rotation ticks, each row followed by its count of ticks:
The counts run from 0 to 1162.
[152  75  97 150 126 131 133 121 103 141  96 158 164 134 139 118  98 101
 108  78 130 126 163 105  93 152 152 116 115 158 113  91 180 104 118 115
 153] => 663
[140  81 121 115  71 151 122 113 174 137 125 115 142 151 119 106 115 133
  72 110 119 149 115  70 148 120  98 121 117 154 132  87 162 115 148 115
 111] => 1058
[149  90 141 120 113 167 148 152 172 117  92 149 170 140 119  97 115 126
  99 140 100 162 139  78 138 118 149 108 122 174  97  75 130 120 149 114
 149] => 124
[149 139 100 126 120 137  99 128 147 174 130 133 144 148 158 129  76 125
 121  79 133 161 151  86 123 130  99 101 108 143 129 102 178  70 106 108
 137] => 578
[162  98  80 120 135 125 101 120 129 160 138 132 164 138 157 106  80 108
 116 100 129 147 133  92  95 130 108 111  84 154 148 105 177  78 120 114
 150] => 833
[135  77 105 140 100 139 159 127 138 121  95 155 193 132 109 116 106 105
  82  95 108 126 150 102 137 155 137 140 106 159 113  86 167 131 144 104
 146] => 808
[148  89 138 141 123 139 116 120 140 139  88 141 123 160 149 121 102 130
 120  69 134 173 155  82 104 124 125  95 149 161  99  85 169  65 112 125
 137] => 580
[144 109  98 129 145 138 115 145 144 140  99 142 120 139 144  82 136 136
  80  83 152 185 145  81 123 136  96 115 117 136 120 109 162  69 100 131
 137] => 1103
[159 125  80 147 109 164 133 143 124 159  77 151 163 119 139  63 124 119
  97 154 137 114 130  93 140 124 102 133  94 135 124 138 180 105 127 118
 164] => 608
[167 115 102 151 139 153 112 127 149 157 114 121 149 155 170 106 105 134
 146 100 124 149 135  84 101 130 103  84 137 145  82 117 169  74  97 110
 165] => 245
[171 121 113 153 124 140 141 148 121 162  67 165 162 117 158  71 136 116
 130 119 159 141 150  99 119 114 138 124 100 130 114 101 151  89 100 104
 174] => 1108
[169  73 126 158  94 131 130 124 111 146  69 153 136 128 151  93 133 116
 110  87 163 117 148 100 114 125 143 115 108 130 122  90 182 102 114 113
 134] => 852
[150  89 107 143  87 147 110  94 126 134 100 125 146 149 142  83 113 120
  88 116 126 119 116  80 141 130  65 126 145 149 102 130 193  98 127 137
 138] => 97
[132  95 112 134  63 143 114  99 146 138 102 130 145 148 122  95 120 122
  69  89 132 134 122  80 158 126  83 133 127 150 130  92 181 108 143 125
 113] => 365
[157  79 137 151  64 161 155 132 161 138  93 131 170 139 120 120 123 124
 101 110 112 119 119  89 142 124 145 118 113 145  95  81 167 145 145  91
 123] => 1141
[167 129  76 161 111 168 142 153 118 181  76 153 128 124 151 101 116 117
 100 116 155 124 159 105 126 125 146 111  76 129 119 115 183  96 113 111
 126] => 507
[135 120 126 116 105 167 129 150 179 137 106 143 158 147 128  88 118 141
  89 148 100 181 130  66 159 106 100 120 123 164 110  94 139 102 143 113
 143] => 546
[152  95 116 120  63 154 105  99 151 133 116 114 147 150 129 104  89 111
  92 124 109 126 108  71 145 113  86 131 125 160 127 107 180 113 161 125
 132] => 711
[140 141 118 134 113 136 152 140 134 155  88 181 188 135 128 124  85 118
 118  95 123 141 183 104 142 139 150 139 106 173 123  77 160 109 123 102
 158] => 305
[161  94  87 141 130 132 126 114 113 145 120 147 174 136 146 123  70  95
 111  95 115 125 160  99  90 152 133 115 104 159 117 107 183 106 128 118
 161] => 1088
[156  90 114 130 133 165 138 141 178 139 120 124 159 157 138 135  95 135
 113 110  84 158 143  81 108 143 145  80 132 165  80  90 156 102 130 105
 149] => 737
[127 147 127 127 103 158 132 132 177 145 102 143 181 148 128 105 110 140
 113 119 101 172 149  73 166 122  85 128 138 165  92  89 151 102 121 112
 158] => 33
[146  80 121 137  96 130 149 123 144 116  81 156 196 132 113  86 131 106
  94 117 116 123 138  94 142 134 129 143 128 161 115  78 157 140 139  97
 163] => 115
[163 134 116 131 105 144 105 142 163 175 103 122 136 139 153  77 140 153
 120 103 159 164 119  78 138 108  83 112 109 126 121 105 160  80  85 105
 150] => 345
[139  77 111 100  87 131 111 108 155 124 128 137 166 148 121 106  96 117
  79  95 118 154 121  76 138 130  95 130 108 169 150  84 168 107 144 117
 129] => 979
[166  79 154 141  75 137 123 112 158 139  87 120 150 146 137  83 146 134
 127 102 133 130 108  76 130 103 113 115 139 139  97  78 156 112 115  99
 144] => 1128
[154  83 140 119 127 164 140 155 166 126  95 152 153 147 141 112 111 121
 107 121 107 178 149  80 120 110 160  98 126 172 109  71 136 109 138 114
 139] => 905
[147 140 125 129 104 169 145 149 170 155  91 149 190 142 131  98 110 131
 125 147 100 142 141  83 157 114 122 122 127 158  79  94 135 125 128  96
 171] => 459
[171 128  75 154 136 164 146 162 118 168  86 155 147 116 151  93 109 111
 106 130 141 133 159 102 110 130 143 109  76 137 109 126 170  96 105 109
 158] => 674
[149  74  75 143  89 147 134 121 139 138 114 119 167 132 113  91 125 121
  69 113 131 109 114  88 142 155  82 135 105 127 115 122 183 124 132 111
 139] => 531
[157  92  98 107 104 132 116 125 140 139 141 142 199 132 135 110  70  93
 112 123 105 127 127  87 119 136 110 128  92 167 144  98 169 113 150 107
 160] => 899
